In the rows, zero is written as 128.
Families of rows that turns and mirrors carry onto each other, the same ones carrying the whole set onto itself: the rest of each named row's family, in list order
4 families of 5 rows
dur: [115 168 131 137 126 145 156 158 153 116 107 123  90 119 109 100 144 141
 130 125 131 142 149 129 111 136 142 125 114 115 119 115 108 116 105]
furi: [119 164 119 122 110 154 146 152 118 136 131  92 136 127 135  85 114 143
 158 119 134 169 111 108 109 135 126 133 112 111 136 130 102 119 111]
subu: [147 122 135 140 166 110 107 128 134 125  99 139 102 113 132 146 129 118
  94 135 157 136 141 140 131 154 116 127 144 125 142 122 131 128 145]
tiven: [ 81 142 108 118 105 123 142 140 136 131 136 109 107 123 125 106 130 164
 149 117 134 166 120 107 127 123 157 149 109 121 114 115 125  98  95]
gaf: [131 144 117 121 124 131 114 129 117 153 122  86 134 140 138 106 102 124
 118 120 154 178  98 122 118 158 119 138 134 107 144 146 117 125 121]
Negi: [143 141 140  80 132  90 120 101 118 127 113 118  97 139 121 144 133 124
 123  94 117 147 107 104 137 151 123 147 122 105 117 118 118 132 122]
diz: [157 116 119 141 140 145 106 137  93 111 146 117 155  90 158 132 131 140
 164 117 140 138 130 122 137 125  87 118 120 144 165 138 145 119 131]
Zov: [136 163 138  94 109 114 142 115 129 117 132 109  95 138 108 122 158 140
 143  85 106 146 113 108 129 133 137 141 113 108 110 126 121 125  90]
bel: [153 115 117 132 145 126  88 119 102 138 132 102 145 118 154 137 112 122
 121 117 157 159 109 132 137 151  97 129 138 127 161 149 143 125 135]
vokob: [131  91 120 150 140 113 117 122 108 115 157 147 134  89 158 142 147 160
 161 135 150 146 130 123 138 101 127 140 141 159 140 122 159 117 131]
kupa: [ 90 121 110 107 128  97 116 122 128 149 118 112 109 132 135 131 108 144
 112 125 151 174 109 112 135 144 153 157 129 113 121 117 127 108 122]
kevos: [157 118 140 160 162 129 124 139 126 100 120 157 112  88 139 142 154 133
 132 136 145 121 158 141 127 125 108 115 139 146 146 118 140 130 141]
bef: [121  89 116 127 148  90 100 109 110 141 129 136 123 113 154 153 117 141
 121 136 160 160 114 122 143 131 132 152 147 137 137 122 146 120 145]
gugap: [121 152 130 126 143 119 130 139 151 133  91 120  88 133 113 121 123 121
  92 128 146 149 137 132 121 162 137 132 131 106 125 119 111 120 123]
nak: [137 147 137 160 137 152 152 159 140  94 125 146 106  91 126 111 162 150
 155 131 130 121 162 134 115 114 124 115 121 141 132 113 127 120 116]
tibu: [133 144 118 136 121 161 140 157 103 108 147 110 150  95 148  98 131 154
 187 116 126 145 129 107 120 115 105 120 107 133 150 127 121 116 116]
Fer: [179 125 156 127 137 107 141 106 104 106 151 151 122 105 142 139 169 141
 170 112 118 133 118 113 125 103 114 137 145 140 126 126 136 152 130]
popun: [173 115 151  99 149  84 119  97 103 120 125 144 115 120 140 156 139 126
 137 109 124 139 111 107 136 133 111 143 141 124 130 118 127 145 146]
vev: [158 152 150 126 110 126 154 118 121 102 154 128 108 118 120 118 181 150
 174  98 104 139 119 115 120 104 129 134 127 130 114 130 132 138  94]
kagi: [104 124 116 146 112 135 144 142 122 109 160 130 123  95 140 113 157 174
 179 122 132 148 135 116 130  95 143 139 117 148 124 118 145 104  98]

Which other rows belong to the same family as dur? subu, kevos, gugap, nak
Which other rows belong to the same family as tibu? furi, gaf, diz, bel
Which other rows belong to the same family as Zov? Negi, Fer, popun, vev
Which other rows belong to the same family as vokob? tiven, kupa, bef, kagi

Families of rows that turns and mirrors carry onto each other, the same ones carrying the whole set onto itself: the rest of each named row's family, in list order
4 families of 5 rows
Supu: [141  76 148 140 117 108  99 153 133 163  95  99 124 146 140 126 119 136
 111 131 149 123 157 146 144 101 152]
vir: [118 116 116 102 106 104 120 130  99 130 121  99 106 116 155 107 103 147
 148 109 144 122 140 122 145 166 103]
Pigon: [145 108 116 145 149 117 140 133 147 131 135 112 133 108 102 122 152 114
 128 163 136 101 121 156 144 111 112]
bep: [149 134 128 111 115 107  80 117 132 149 185 148 113 152 125 150 147 134
 118 127 122 137 131 127 132 143 129]
topid: [119 118 116 100 103 104 119 132 101 128 123  97 106 115 156 105 103 148
 149 111 142 122 139 123 144 166 105]
Lam: [120 120 114 101 105 104 121 131  98 130 120 100 107 116 154 109 104 146
 150 108 145 124 142 121 145 167 105]
kolus: [162 120 108 143 130 126 149 131 145 131 138 123 141 104 103 124 160 117
 138 163 130 114 127 163 142 133 128]
vufe: [145  85 129 141 109 110 113 149 118 166  81 114 132 152 133 135 130 134
 119 124 154 135 164 144 142 107 160]
fola: [157 114 119 141 138 122 141 133 153 128 145 115 135 104 106 120 154 119
 132 167 130 107 122 163 144 124 120]
Rur: [129 127 125 115 136  98  77 119 122 153 166 148 110 159 116 155 143 127
 108 118 134 128 128 113 133 119 116]
Nirup: [163  95 127 138  91 119 118 148 122 165  93 118 135 147 139 133 136 138
 129 128 145 145 169 152 140 127 172]
dasi: [138 126 137 113 129 102  73 120 134 149 182 143 109 153 123 148 142 133
 109 125 126 127 127 120 133 129 120]
nopa: [156  78 156 137 104 115  96 151 147 157 116  97 124 141 149 118 120 144
 117 139 138 125 156 158 144 117 159]
nok: [154 121  98 145 136 122 153 130 134 134 125 127 141 109  97 129 161 113
 137 157 137 116 130 157 143 124 125]
fufaz: [148 139 114 114 114 107  87 117 119 153 170 158 117 155 119 158 153 132
 121 121 128 143 136 122 129 142 133]
Dumok: [122 119 114 100 102 106 120 130 101 129 125  99 107 115 156 106 104 148
 151 110 141 123 141 123 145 169 107]
gev: [135 135 113 116 125 101  88 117 113 155 158 156 115 159 113 160 151 126
 115 117 133 137 134 113 130 129 124]
mib: [121 121 111 101 102 106 123 129  97 130 120 100 107 116 155 107 105 146
 152 109 142 125 141 122 144 169 107]
tuti: [144 114 104 145 148 116 148 132 136 133 122 121 137 110  96 130 157 112
 130 158 141 108 125 153 144 112 116]
fipo: [170  90 145 136  87 121 108 148 140 159 115 109 132 140 149 125 130 146
 126 138 136 139 162 161 141 133 173]

Which other rows belong to the same family as dasi? bep, Rur, fufaz, gev
Which other rows belong to the same family as nok? Pigon, kolus, fola, tuti
Which other rows belong to the same family as Dumok? vir, topid, Lam, mib

Families of rows that turns and mirrors carry onto each other, the same ones carrying the whole set onto itself: the rest of each named row's family, in list order
5 families of 3 rows
Zome: [ 91 111 100 142 138 127 102 117 138 104 106 150]
puvud: [122 118 127 104 152 128 128  89 112 131 160 102]
Sepo: [108 122 107 156 124 137 104 115 152 114 106 145]
rik: [147 119 128 129 135 133 141 168 150 114 129 128]
vafo: [150 124 128 112 131 120 152 152 155 112 124 130]
Gagip: [119 119 104 117 137 129 111  86 118 131 175 120]
vig: [ 87 115 118 147 141 144 107 102 144 122 105 134]
refe: [119 119 119 103 141 129 135  96 127 135 178 116]
dazov: [152 131 120 125 141 111 140 161 149 112 137 126]
pini: [166 130 125 117 135 118 138 142 150 109 132 140]
giru: [124 112 130 111 142 119 129  80 116 128 168 120]
retez: [ 80 112 113 136 132 133 106 120 131 120 102 138]
Gub: [170 118 119 128 129 130 137 146 146 109 148 123]
Lusa: [ 99 109 102 145 144 140 111 109 137 119  94 142]
mana: [125 123 116 115 149 129 128  82 101 120 163 116]

Which other rows belong to the same family as Lusa? dazov, giru
Which other rows belong to the same family as Zome? pini, mana
Which other rows belong to the same family as Gub? Sepo, Gagip
Which other rows belong to the same family as vafo? puvud, retez

Families of rows that turns and mirrors carry onto each other, the same ones carrying the whole set onto itself: the rest of each named row's family, in list order
4 families of 4 rows
Zuzo: [150 152 131 143 117 143  99 156 111 116 138 107 145 110 125]
sube: [162 105 114 139 127 124 120 110 117 122 113  82 127 122 112]
siluf: [103 134 104 119 116 125 145 146 162 143 134 138 102 138 133]
vigu: [110 131 111 124 117 126 139 141 161 156 137 135 100 150 129]
taget: [ 98 126 114 130 148 114 132 103 129 156 127 157 139 105 133]
Luvof: [169 103 121 126 128 124 120 118 117 123 104  89 126 130 115]
Vozut: [160 154 140 143 126 137 106 148 104 113 123 113 138 106 135]
neno: [ 94 115 117 122 155 120 130 106 129 156 129 150 127 111 145]
vufed: [103 136 110 119 129 134 144 139 170 136 132 129 105 145 130]
Modas: [167 151 143 135 120 141 107 153 113 121 142 116 136 107 138]
Ledi: [ 97 137 109 122 121 139 141 139 155 139 131 147 106 149 135]
vege: [ 99 124 127 136 148 111 132 109 125 167 135 152 142 115 138]
zaduv: [ 93 123 122 123 153 116 123 102 131 147 139 150 142 110 134]
mev: [174 107 125 128 122 121 130 104 113 120 115  94 128 132 118]
rizo: [158 144 140 141 118 141  97 156 112 116 130 119 148 110 134]
mov: [168 108 122 128 115 120 113 113 112 112 111  91 117 130 119]

Which other rows belong to the same family as Luvof? siluf, taget, rizo
Which other rows belong to the same family as Modas? vufed, zaduv, mev
Which other rows belong to the same family as neno? Vozut, Ledi, mov

